In the data rows, the value 128 means zero.
Some points, one per row:
[116 139 151 161 143 113 107  86 118 135 137 106 144 141 103 122]
[ 98 137  57  94 138 173 225 215  86  78  54 142 222 191  98 160]
[115 124 159 161 152 133 120  71 168 133 112 113 119 124 135 161]
[116 137 157 200 121 139 102  60 191 158  90 135  87 120 122 146]
[180 110 111  83  74  75 129 129 130 102 183 163 110 108 143  99]
[ 88 126 156 137 184 159 104 105 117 147 140  88 157 127 102 181]
[115 113 110 113 138 131 169 169 103  86 145 140 186 164 104 103]
[ 98 108  98 146 163 158 147 112 136 112 114 128 130 155 107 154]
[ 91 118  98 161 141 172 142 205 101  89  92 106 141 183  92 138]
[170 255  81  67  71  92 158 114 125  99 157 158 124 128 146  71]
[113 105 120 157 149 149 123 160 132 152 112 101 100 144 130 127]
[144 128 128 121 129 104 136  98 173 137 145 111 103 109 154 130]
[ 96 165 170 153 174 152  80  81 140 130 130  94 125 123 107 170]
[120 124 175 132 145 138  76 114  77 145 101  87 152 117 145 168]
[149 145 107 104  99 121 143 142  94 100 148 165 159 140 130  81]
[ 96 132 144 168 174 141 105 111 121 168 115  74 125 133 101 161]
[111 150  90 120 131 143 166 147 159 130 135 161 109 143  93 123]
[168 178 115  82  95  98 133 115 142 107 152 149 103 106 160 101]
[186 111 109  70  69  58 153  99 171 103 199 149 111  85 150  77]
[116  98 165 172 148 137 106  70 188 169  83 123  89 105 150 152]
[154 122 155  99 127  93 101  96 133 153 149 108 119  67 185 129]
[ 92 131 133 147 155 148 128 161 121 140  67  37 132 162 103 175]
[ 79 109 154 171 169 153 130 109 137 125 103  97 173 152  77 184]
[145 130 113 144  86 113 135 151 139 154 107 120 101 133 149 148]
[168 154  97  94  82  91 122 173 124 116 144 169  97 117 154 115]
[103  82 158 156 168 151 104 157 131 163  96  65 126 123 145 160]
[120 144 177 149 139 141  80 140 127 161 116 105 134 137 143 133]
[ 95 139 124 152 147 168 125 177  84 128 122 135 169 155  82 152]
[162 133  96  96  97  91 134 120 103 117 164 155 102 114 158  77]
[148 122 101 123  95 106 150 158 105 119 131 180 139 131 129  86]
[161 137 118  91  92 112 132 163 142 100 168 126  96 133 139 111]
[107 207  64 138 145 165 175 178  71  69 103 173 183 184 102 127]
[184 132 117  35  74  86 146 204 151  57 177 133 120 119 144 100]
[ 69 142 106 161 187 188 142 153  88 134  34 103 156 149 116 191]
[181 174 131  77  81  79 132  85 198 119 174 125  68  81 168 117]
[125  97 115 118 120 140 132 175 103  86 142 162 118 178  91 128]
[122  76  96 127 136 132 169 126 130  67 153 182 143 162  68 105]
[157 128 139 119 105 102 106 133 138 131 149 115  77  91 168  98]
[109 109 150 154 138 158  53 162 105 213 112  98  89 123 121 141]
[ 81 122 159 163 181 169 116 140 171 163  76  83 118 130 118 157]
[180 142 108  63  73  97 143 160 178  91 191 142  83  96 144 125]
[159  97 124 114 112 100 103 123 143 152 118 120  92  91 186 147]
[123 138 110 136 129 132 168 129 127  62 155 125 152 190  92 109]
[ 74 122 115 143 180 167 198 109 161 100  51 103 165 154 131 209]
[147 100  98 113 102 116 114 111 117 141 109 129  71 116 149 135]
[ 91  94  43 141 149 182 178 167  43  83  72 172 168 196  88 181]
[ 70   0 115 143 189 177 128 119 164 170  77  92  99 114 111 155]
[155 140 125 130  92 102 121 125 193 168 124  96  53  98 155 115]
[177 117 128  83  59  99 110 122 163 125 140 173  60 106 125 123]
[ 90  86  95 138 178 156 165 141 121 125  97 100 146 146 112 186]
[166 114 148  91 124  80 130  82 202 148 159  91  88  60 197 120]
[116 137 184 138 154 138 119 104 164 121 135  74 143 116 126 126]
[154 172 107 103 108 112 132 129 120 110 149 150 114 119 149  99]
[103 117 162 154 149 150 120 128 119 168  94 140 170 123 111 117]
[138  85 136 129  91 110 130 127 106 108 125 173 164 150 117 133]
[180 148  92  42  79  89 168 106 140  75 166 123 128 114 164 104]
[ 55 124 119 167 201 181 123 153 153 161  73  93 123 139  81 196]
[134 120 161 144  99 132 126 116 133  97 144 139 162 146  94 133]
[108 125 211 180 159 137  85 109 108 140 115  94 191 134 125 132]
[166 125 120 110 108  83 127  76 154 129 173 140  98  79 184  98]
[164 114 105  99 106  80 156  95 162 124 153 169 108  95 163 100]
Here are 24 more points, each followed by its number:
[ 73 119 149 155 181 187 114 161  95 133  88  94 165 155  95 182] 0
[133  91 173 139 146 126  60  68 118 166 127 105 101  92 161 169] 1
[127 127 122 136 110 124 137 133  80  83 136 166 151 172  97 166] 2
[164 105 108 100  95 100 133 118 160 115 138 114  88 109 161 152] 3
[102 140 152 146 144 125 108 126  95 174  98 109 160 117 103 163] 4
[138  85 162 145 105 118 118 116 125 136 125 151 146 141 130  76] 5
[ 83 116 153 159 161 178  92 156 113 140  95 138 141 151  79 125] 6
[104 165 146 160 159 152 100 140  99 157 117 148 134 134 115 131] 7
[107 161 162 176 132 145 127 143 141 130 100 175 162 146  88 156] 8
[106 160 150 131 166 152  94 148  78 153 145  83 147 137 114 141] 9
[101 108 101 135 156 155 172 132 119  85 118 133 145 176  87  95] 10
[ 73 133 106 162 177 175 170 160 135 126  68  67 151 169 105 190] 11
[136 126 136 128 128 124 112 110  96 114 117 136 121 123 156 120] 12
[ 94  95  65 132 138 161 208 161 110  89  79 152 176 179  97 146] 13
[ 67 150 123 137 195 181 173 139 137 129  63  89 182 142 109 181] 14
[123 102 125 160 129 129 126 154 104 112 157 178 155 157  98  96] 15
[158 121 148 110 104  94  90 106 161 157 153 101  65  79 166 129] 16
[183 144 136  87  84  81 136  96 190 137 148 124  80  71 180  97] 17
[ 63 129 102 151 205 172 135 129 109 146  97 101 138 146  98 193] 18
[190 135 121  68  77  68 145 139 175 106 194 149  98  87 160  65] 19
[141 119 140 140 100 107 123 120 105 120 141 172 157 131 109  84] 20
[141 104 177 136 123 126  65 128 170 207  76  93  49  75 178 157] 21
[131   9 131 140 131 109  91 133 130 186 107  58  86 108 154 182] 22
[109 216 161 154 153 141 141  88 160  88 107 127 167 141 114  98] 23
Which three of these numbered points are nearest to each point below, ignoring the direction in which the first points spread most? Their numbers follow each, nearest first.
[ 80 187 126 151 146 184 160 122 144  99  36 128 176 163  98 205] > 14 11 8
[ 95 173 101 149 143 157 175 146 129 117  84 169 163 160  99 165] > 8 14 11
[129 131 184 145 154 107  31 107  78 188 133 110 101  84 170 168] > 1 16 4
[139 133 134 128 112 115 149 135 166 113 158 130 132 127 117  83] > 19 6 0
[ 91 147  95 166 151 164 164 127 139 132  85 119 135 160 101 150] > 11 18 14
[132  96 115 142 105 124 170 166 118 106 148 157 182 169  90 106] > 15 20 10
[158 151 126 121 110 100 120  86 168 157 124 106  88  81 184 113] > 17 16 3
[ 78  95 126 156 188 171 142 176 116 121 117  56 147 162 104 120] > 19 0 11
[140 123 169 121 142  98  71  94 123 189 158  94  93  76 165 175] > 1 16 4
[180 106 112  64  79  88 150 112 142  92 172 119 104  99 163 133] > 3 0 19
[ 89 142  64 158 149 167 172 115 127  86 112 133 138 196  77 138] > 10 13 11
[ 94 132 160 150 169 157  78 164  80 156 123  90 145 144 112 152] > 9 0 7
[ 65 160 124 158 175 183 154 151 124 148  59  96 171 137  91 195] > 14 11 18
[131 115 201 136 124  87 126 118 139 174 130  49 210 107 129 104] > 4 5 17
[153 153 121  82 103 103 166 129 165 111 133 115 125 110 147 126] > 14 11 19
[104 150 158 134 166 148  88 112  54 121 124  84 163 139 137 160] > 9 12 0
[157 128  85  96  99 110 119 124 103 131 114 113 101 110 175 166] > 3 12 18
[ 82 176 120 138 171 185 114 153 134 150  83 115  97 150 106 193] > 18 0 7
[ 87 106  90 146 131 167 189 175 118  83  67 161 192 178  83 184] > 13 2 10
[ 86 114 137 152 158 166 149 139 131 144  90 117 161 136 101 134] > 19 0 6
[106  85 176 153 157 134  89 106 104 137 137 150 174 123 100 113] > 5 20 6
[112  94 140 180 157 142 102  89 119 116 138 108 117 154 118 202] > 3 12 16
[ 93  95  62 137 157 159 199 150  60  65  79 161 205 194 108 123] > 13 10 2
[188 118 143  59  74  85 120 130 212 104 191 108  59  91 156 121] > 3 17 16
[ 96  33 118 153 165 156 126 145 101 152 101 103 137 155  95 116] > 5 19 6
[111  79 121 184 147 140 140 114 149 138 118 188 130 148  99  92] > 5 15 20
[130 136 125 156 112 112 123 136 125 133 123 152 108 148 113 114] > 6 7 20
[177 152 118  73  78  86 127 118 133  91 180 136 109 119 143 129] > 0 18 19
[145 121 159  90 128 114  83 146 128 164 139  78  96  85 174 144] > 16 17 1
[108 115 130 135 149 159 133 131 117  84 120 106 147 172 106 110] > 10 19 0
[134 246 108 128 111 133 126 160 122 149 140 159  90 143 107  96] > 7 8 6
[ 85 162  97 170 179 181  88 105 123 157 120  93  75 155 111 173] > 18 16 7
[123 152  91 159 113 126 155 137  89 112 112 167 156 177  86 143] > 2 20 15
[114 114  95 145 122 138 167 153 131  85 123 182 146 164  69 107] > 10 15 13
[ 86 109 127 176 180 155 125 124 125 155 118 111 131 145 109 200] > 18 3 0
[172 118 106  90  87  83 143  59 125 105 149 142 106  97 163  78] > 12 18 3
[182 133 144  87  85  81 133 100 191 127 178 124  78  74 169  91] > 17 16 19
[ 95 119 153 172 164 148  83  77 106 174 117  99 137 131 110 183] > 1 16 4
[174 114  95  59  89  65 166 126 145 104 171 140 129  97 163  70] > 19 0 10
[161 217 132 103 104 114 130 115 131  92 172 142 125 120 150  95] > 23 7 0
[158  33 138  83 120  98 100 126 135 162 153  94 103  72 182 162] > 22 16 1
[137 129 104 125 121 132 134  78 109  97 151 174 131 126 148 118] > 12 20 18
[158 138 122  91 117 104 139  97 156 128 115  87 124  86 202 113] > 17 14 3
[137 101 122 155  98 121 101 125 131 134 136 172 100 147 110 132] > 6 20 15
[128 119 171 156 147 140  72 111 103 122 145 136 125 126 154 135] > 12 7 0
[141 143 189 179 118 136  57  76 156 139 128 149  90 130 134 155] > 1 16 7
[181 100 105  66  81  71 165  84 160 111 188 148  98  75 164 101] > 3 19 18
[171 166 107  77 103  90 155 115 145 114 156 144 110  92 180  98] > 14 18 0
[168 113 144  83 113  84 129 131 184 142 148 107  90  72 190 108] > 17 16 3
[ 96 135  84  95 127 171 199 182 117  42 103 172 189 176  84 147] > 13 10 2
[159 138 123  95 101 117 121 101 118  97 137 149 102 120 155 127] > 12 0 18
[129 109 197 108 136 105  73  94 149 186 142  64 135  82 153 156] > 1 16 17
[118  84 176 155 132 128  77 126 105 180 152 134 134 119 106 129] > 5 4 6
[123 132  78 138 121 135 155 204  78 117 149 188 153 163  75 117] > 15 2 13
[ 80 120  38 148 154 179 203 181 107  94  77 125 145 206  75 168] > 13 10 11
[111 114 122 170 127 156 131 113  97 135 109 150 160 150  96 114] > 20 15 5
[162  33  95  97 102 100 131 104 125 126 149 133  99 100 165  97] > 3 12 5
[ 79 155 108 167 191 169 149 120 108 131 100  84 144 162 108 137] > 18 11 19
[142 126 174 108 127 109  74 140 136 181 147  94 103  84 148 134] > 16 4 1
[111 108 190 138 155 134  85 160 175 213  84  69 100  91 156 130] > 21 16 17
[ 97 162  48 126 141 166 201 169  74  59  93 151 183 205  93 137] > 13 10 2
[ 95 131  43 130 139 167 193 161  93  88  96 162 156 185  80 138] > 13 10 2
[167 108  89 104  81  87 135 112 139 129 151 160  72  98 169  96] > 3 12 18
[100 123  74 115 144 146 206 197 129  99  98 131 189 156 103 190] > 13 11 14
[126 163 183 137 142 132  58 134 148 180 139  71  76 100 151 128] > 16 21 9
[ 84 129 126 162 201 163 114 116 129 145 107  84 122 139 132 206] > 18 3 16
[128 175 137 150 117 121 110 135 127 157 103 134 110 130 135 101] > 7 6 4
[168 140 105  88  99  89 143 100 128  98 167 141 115 115 162 139] > 18 0 12
[ 82 111  66 114 158 202 197 160 122  55  62 114 148 180  98 170] > 13 10 11
[107 140 181 139 161 137  79 112 132 198 122  46 129  91 160 155] > 16 1 17
[157 139 148 125 112  95  72 117 147 187 142 114  72  66 174 164] > 16 1 21
[ 97 141  93 111 164 183 146 157 113 117  96 155 127 144 121 145] > 18 0 14
[113 147  85 154 126 151 156 184  65 131 117 186 174 175  85  79] > 15 20 10
[148 136 100 134  70 102 137 168 116 150 102 176 120 127 122 131] > 8 20 6
[135 239 116 135 109 124 128 101 115  91 153 167 118 156 103 158] > 8 2 7
[122 169 173 157 131 116  75 133 135 188 135 140 107 115 115 106] > 7 4 6
[182 137 126  82  82  62 143 102 175 108 191 147 101  82 160  82] > 19 17 0
[120 153 138 156 139 141 139 113  97  95 105 110 175 163 136 118] > 12 20 0
[ 96 117 149 133 170 162 141 144 131 138 123 120 155 129 104 110] > 19 0 6
[140 137 118 108 115 132 152 103 126  77 171 168 137 137 106 142] > 2 10 0
[136 126 170 143 112 130 104 128 175 164 108 117 120 102 141 120] > 17 16 19
[ 97 157 189 186 162 144  80 127 113 171  95  85 151 136 115 167] > 4 7 9
[152 131 104 112 107  97 152 107 104 112 147 183 143 125 140  83] > 20 15 12
[ 61  57 138 154 206 171 116  94  81 146  62  57 184 152 124 171] > 12 3 0
[139  99 114 132 100 126 146 172 116 119 144 157 133 152 111 119] > 15 19 20
